Small tables with named rows and columns. After each table, cells are looked up by row and column.

logazi:
|  | pob | katid | sumetu | fuvig | zel | gefinu | betarin | gobo | zapa |
|---|---|---|---|---|---|---|---|---|---|
| rufusif | 83 | 160 | 48 | 114 | 114 | 111 | 90 | 118 | 191 |
| divu | 122 | 120 | 79 | 92 | 69 | 191 | 114 | 83 | 172 |
| luvagut | 134 | 203 | 145 | 113 | 152 | 98 | 95 | 207 | 154 |
| zabarap | 107 | 145 | 248 | 143 | 139 | 141 | 122 | 144 | 139 |
| gar | 209 | 87 | 112 | 83 | 135 | 107 | 124 | 58 | 139 |
| fale | 104 | 130 | 123 | 187 | 117 | 121 | 68 | 150 | 111 |
| kisor | 96 | 72 | 66 | 120 | 164 | 55 | 107 | 101 | 141 |
| nud | 154 | 133 | 191 | 120 | 129 | 196 | 113 | 204 | 123 |
| vodelik | 113 | 179 | 126 | 153 | 147 | 67 | 160 | 97 | 179 |
| zikomup | 127 | 105 | 186 | 102 | 174 | 127 | 108 | 138 | 46 |
| vugi | 162 | 107 | 154 | 117 | 98 | 160 | 71 | 163 | 72 |
| vofig | 118 | 113 | 176 | 64 | 122 | 176 | 192 | 142 | 81 |
| vop | 195 | 110 | 59 | 103 | 157 | 124 | 90 | 85 | 145 |

What is the gobo of zikomup in logazi? 138
What is the sumetu of vodelik in logazi? 126
What is the sumetu of gar in logazi? 112
What is the gefinu of vugi in logazi? 160
What is the fuvig of gar in logazi? 83
What is the fuvig of zabarap in logazi? 143
What is the katid of vofig in logazi? 113
What is the sumetu of zikomup in logazi? 186
What is the betarin of fale in logazi? 68
What is the betarin of vugi in logazi? 71
What is the zapa of gar in logazi? 139
What is the zel of vugi in logazi? 98
What is the zapa of zikomup in logazi? 46

kot.csv
,nav,torilup,mus,mag
kur,175,198,140,89
duf,178,193,61,109
tedom,117,139,206,223

What is the nav of tedom in kot? 117
What is the mag of tedom in kot? 223
What is the mus of duf in kot? 61
What is the nav of duf in kot? 178
What is the torilup of kur in kot? 198
What is the torilup of tedom in kot? 139
What is the torilup of duf in kot? 193
What is the mus of tedom in kot? 206
What is the nav of kur in kot? 175
What is the mag of duf in kot? 109
What is the mus of kur in kot? 140
What is the mag of kur in kot? 89

situ =
         datiki  pubuf  fis
nakavi      104    199  160
kig         241    215  118
val         228    214  246
refub       107    151  127
kole         92    245   86
rok         117    179  151
mik         227     76   65
zego         58    130   82
raza         83    164  178
resorav     107    171   62
dop          52    192  198

zego, pubuf: 130
kig, pubuf: 215
rok, pubuf: 179
nakavi, datiki: 104
resorav, fis: 62
refub, datiki: 107
kig, datiki: 241
val, fis: 246
resorav, datiki: 107
nakavi, fis: 160
dop, datiki: 52
kig, fis: 118
raza, pubuf: 164
rok, fis: 151
raza, datiki: 83
zego, datiki: 58
kole, pubuf: 245
Which row has the largest pubuf? kole

semazu =
	muk	dud	dozefa	nesaba	gorutal	lolalu	mon	gesefi	ponas
gor	125	89	96	126	85	141	127	107	116
vop	155	125	119	111	103	93	114	112	127
sodil	124	137	77	144	67	138	105	132	96
nugidu	87	78	121	92	158	130	139	119	99
nak	111	45	120	99	135	147	147	93	119
gib	143	106	105	125	75	115	110	99	129
zade	152	38	128	91	132	140	161	91	136
tupep	75	150	89	136	82	111	77	119	94
mizone	111	143	129	93	142	76	102	122	108
nibofi	155	223	113	107	132	55	93	177	84
lup	160	107	117	103	122	113	136	123	117
lezotam	88	109	123	97	140	100	108	111	108

nugidu, gorutal -> 158
lezotam, mon -> 108
mizone, gorutal -> 142
mizone, gesefi -> 122
zade, gesefi -> 91
gib, lolalu -> 115
gib, ponas -> 129
nugidu, dud -> 78
lup, ponas -> 117
tupep, mon -> 77
gor, ponas -> 116
sodil, nesaba -> 144
mizone, dozefa -> 129
nak, dud -> 45
Which row has the largest dud? nibofi

